(in the rows, 128 means zero)
Each path below is one point turned by a fixed rotation once a step. After each direction that follows a path, write how fast that rotation turns it, in degrees per step (0 if it stays still).
Each turn is a multiple of 5 degrees from 10 to 175, or 0.
Each row of a path follows its step; steps can be skipped.
path 1
step 0: 145 163 143 163 181 116 101 116 130 124 109 137 116 114 136 136 135 137 140 142 115 116 115 146 125 119 144 157 116 139 131 138 125 111 110 124 126 132 110 137 88 145 162
step 1: 130 133 120 113 88 124 98 136 127 151 142 131 127 104 124 86 119 95 103 139 145 148 118 135 142 139 162 173 115 114 140 132 130 105 128 136 126 112 122 135 136 113 159
step 2: 126 143 129 163 110 136 109 105 132 117 154 133 111 162 122 110 135 129 152 136 131 96 114 142 155 137 126 148 155 149 126 104 128 158 106 120 106 150 146 153 145 97 134
step 3: 136 147 125 112 139 144 157 112 128 133 94 151 139 88 127 100 110 147 149 128 147 113 93 142 120 112 159 127 154 155 124 118 128 100 126 128 135 132 140 157 132 140 134
step 4: 115 118 156 157 93 107 117 116 121 135 120 130 124 144 136 106 121 150 131 148 105 110 111 158 133 123 143 159 107 136 135 153 151 115 168 134 142 134 107 123 104 141 153
step 5: 118 139 148 120 117 138 127 135 152 149 143 122 101 122 112 89 125 125 130 111 141 125 156 170 136 165 165 144 137 128 107 121 109 135 91 129 132 146 143 105 115 131 146
step 6: 138 186 123 141 122 132 102 110 130 133 152 134 154 100 119 131 133 127 147 111 120 110 101 143 136 114 124 152 134 151 127 141 141 138 126 68 127 123 143 136 118 127 123
step 7: 144 138 150 140 101 126 143 104 118 152 121 142 139 101 133 111 131 115 146 136 177 134 102 135 133 136 143 139 124 117 154 118 138 133 144 173 137 136 130 153 85 113 122
step 8: 136 128 136 145 107 161 111 126 109 108 125 148 126 136 137 101 133 171 134 147 113 143 123 157 164 147 119 151 140 161 117 145 116 129 122 150 149 136 145 95 137 108 139
step 9: 149 139 120 125 124 146 122 128 153 141 145 106 105 119 105 120 130 168 133 107 149 126 133 126 101 137 155 133 145 155 128 127 165 112 122 115 158 145 145 154 113 141 161
Speeds:
126 134 126 128 120 131 128 132 125 129 135 141 139 134 119 124 129 113 130 131 134 128 131 125 123 124 122 124 133 136 121 128 119 136 131 123 127 132 124 144 126 129 120 : 85
132 126 139 121 130 129 140 125 124 124 127 121 136 126 119 128 122 122 129 122 149 132 136 130 123 133 131 128 129 126 130 130 133 119 119 132 124 134 124 129 133 129 137 : 170
127 129 131 119 132 126 138 119 126 127 134 134 124 120 126 129 129 134 133 131 125 131 128 119 121 124 126 133 113 136 127 125 129 125 131 123 118 112 130 137 117 129 133 : 115
135 130 129 136 125 136 129 123 132 135 129 115 125 126 130 124 117 122 126 127 127 114 137 122 128 124 125 118 124 134 129 122 129 124 126 116 128 127 141 130 131 117 124 : 100
136 124 130 131 138 127 132 135 132 129 118 134 125 126 132 124 133 118 134 131 129 135 123 136 122 123 127 127 125 138 123 126 114 129 118 132 121 129 141 116 127 128 128 : 145
path 2
step 0: 120 145 157 127 97 149 124 114 137 95 134 117 148 139 110 183 148 111 167 154 143 154 111 163 138 108 142 128 169 146 116 95 148 133 103 122 118 144 107 149 116 96 124
step 1: 127 110 99 141 108 101 84 104 132 98 118 98 122 136 128 177 120 117 150 140 126 131 116 115 131 146 153 125 96 143 130 76 106 110 170 91 138 134 126 149 129 130 134
step 2: 180 118 140 137 114 112 140 124 135 81 100 126 123 157 89 162 118 121 156 136 162 163 144 125 152 97 138 154 150 154 119 128 145 155 149 131 118 129 136 148 131 104 122
step 3: 112 124 120 126 93 129 84 105 146 103 154 103 167 143 119 155 140 113 155 157 119 143 92 143 104 109 155 134 126 143 125 109 112 145 135 119 128 171 126 144 99 94 144
step 4: 151 81 103 137 121 101 92 99 146 90 98 106 98 132 75 153 109 126 139 114 126 164 143 102 129 124 135 132 127 121 128 90 121 139 154 123 138 117 120 132 140 128 162
step 5: 139 119 136 123 102 101 138 110 124 79 140 117 147 140 96 147 130 121 140 143 153 114 127 118 121 102 150 167 167 170 135 142 152 153 129 139 102 173 135 145 111 113 156
step 6: 111 100 97 90 86 103 87 108 145 125 118 97 163 123 79 152 133 114 128 122 123 160 126 148 123 140 141 112 128 120 129 107 116 117 139 122 145 147 111 134 97 97 149
step 7: 133 90 141 143 113 104 137 114 139 72 82 103 113 134 80 148 114 122 124 118 117 123 129 103 135 146 136 142 160 143 153 107 142 147 134 101 88 145 126 115 150 131 139
step 8: 127 130 106 89 86 113 115 123 135 113 134 110 150 119 104 150 141 119 162 129 181 125 96 139 126 150 147 161 178 139 129 137 158 118 141 124 120 152 119 143 87 121 126
step 9: 135 137 137 131 96 101 102 124 136 129 94 104 138 137 72 183 115 104 123 124 97 149 130 144 140 169 148 123 114 129 137 89 132 137 119 99 134 148 95 119 129 122 138
Speeds:
125 126 129 130 128 119 138 123 117 121 130 134 133 126 133 137 126 129 118 126 131 125 144 134 136 126 126 117 122 135 128 123 129 115 128 131 129 132 125 134 120 128 135 : 80
123 134 125 121 119 129 109 134 134 118 132 130 127 124 128 128 131 130 122 126 124 132 136 127 125 143 126 129 117 137 126 129 127 122 130 136 138 129 135 126 132 130 123 : 140
122 130 124 125 131 130 125 122 124 122 126 124 134 135 138 136 129 128 139 131 123 127 119 130 122 124 124 127 138 136 132 139 134 120 119 145 124 126 131 124 121 130 122 : 140
125 118 127 121 128 141 127 128 127 131 128 133 126 125 119 123 128 129 138 126 142 142 131 130 141 126 130 122 135 126 122 125 131 121 130 135 135 118 130 121 123 128 128 : 175
116 131 137 132 130 135 125 139 129 130 124 139 129 128 121 133 119 115 125 129 126 121 122 123 132 119 133 123 133 134 131 127 127 126 137 136 127 140 127 125 138 130 133 : 160
121 124 135 129 132 133 113 128 118 135 128 121 137 130 122 136 137 128 122 123 127 120 120 143 131 129 126 126 124 127 118 130 127 135 126 126 128 118 131 134 128 126 137 : 130
path 3
step 0: 116 150 158 106 121 129 141 144 158 107 104 147 119 132 103 140 114 137 135 106 122 139 127 110 118 105 92 156 148 114 110 150 161 111 137 134 98 118 137 138 153 128 115
step 1: 111 133 92 111 149 124 161 119 150 93 79 133 124 164 141 109 141 121 120 116 121 130 131 147 122 121 146 125 114 130 135 125 135 136 172 122 142 126 125 116 121 121 96
step 2: 116 135 156 109 107 152 127 136 174 102 114 145 127 132 127 132 156 148 136 151 160 114 129 104 131 132 105 140 95 150 150 111 132 129 120 132 141 147 103 131 106 125 137
step 3: 119 126 141 124 150 149 151 116 148 140 131 141 133 130 150 166 130 105 141 130 116 126 88 111 128 104 160 131 128 134 166 114 163 128 127 99 102 111 126 116 136 140 102
step 4: 153 145 133 146 136 112 140 141 129 93 112 139 126 129 73 114 147 123 116 112 160 156 134 86 127 113 142 128 130 136 138 127 158 123 149 131 94 123 138 122 117 120 133
step 5: 114 159 125 112 133 142 126 128 138 94 94 161 127 146 121 144 131 102 137 105 122 147 136 160 136 151 87 157 131 120 136 109 142 127 128 114 129 98 133 141 133 136 95
step 6: 134 114 147 108 137 123 151 134 137 92 96 110 116 153 147 140 132 144 114 130 126 114 111 102 126 118 109 138 121 177 116 137 136 131 167 136 138 126 96 108 124 129 102
step 7: 101 126 134 110 139 136 119 97 171 104 131 132 137 132 128 121 133 111 153 109 177 118 95 120 131 130 133 116 115 116 170 128 141 123 117 127 123 156 124 124 102 135 104
step 8: 142 142 124 144 139 122 150 152 144 121 150 153 125 134 130 164 154 101 118 142 141 148 114 110 111 110 137 156 84 137 135 138 168 155 122 129 105 116 110 138 135 140 127
step 9: 140 134 103 138 137 134 117 111 109 95 102 149 129 125 100 122 139 116 157 141 123 137 119 103 147 144 110 126 127 152 143 120 166 98 149 114 107 114 149 96 141 126 106
Speeds:
122 128 124 129 127 128 128 128 130 128 117 133 122 129 135 129 135 133 126 131 130 139 125 122 125 143 131 129 132 125 111 126 127 118 127 125 145 120 127 120 126 129 129 : 85
134 133 131 134 130 134 132 128 120 137 127 134 126 120 120 130 132 129 122 130 128 137 125 126 143 139 133 123 131 130 132 125 137 134 121 122 114 123 131 119 133 129 136 : 70
130 139 123 123 116 128 126 132 123 129 127 126 139 124 129 127 127 122 122 129 129 138 125 130 120 117 128 124 128 113 128 131 140 126 126 143 127 124 126 118 124 132 125 : 90
130 130 132 127 118 131 120 130 124 112 125 123 119 124 120 124 126 132 137 136 127 124 119 121 134 128 123 134 133 119 128 128 136 121 124 127 130 143 130 129 129 124 138 : 160
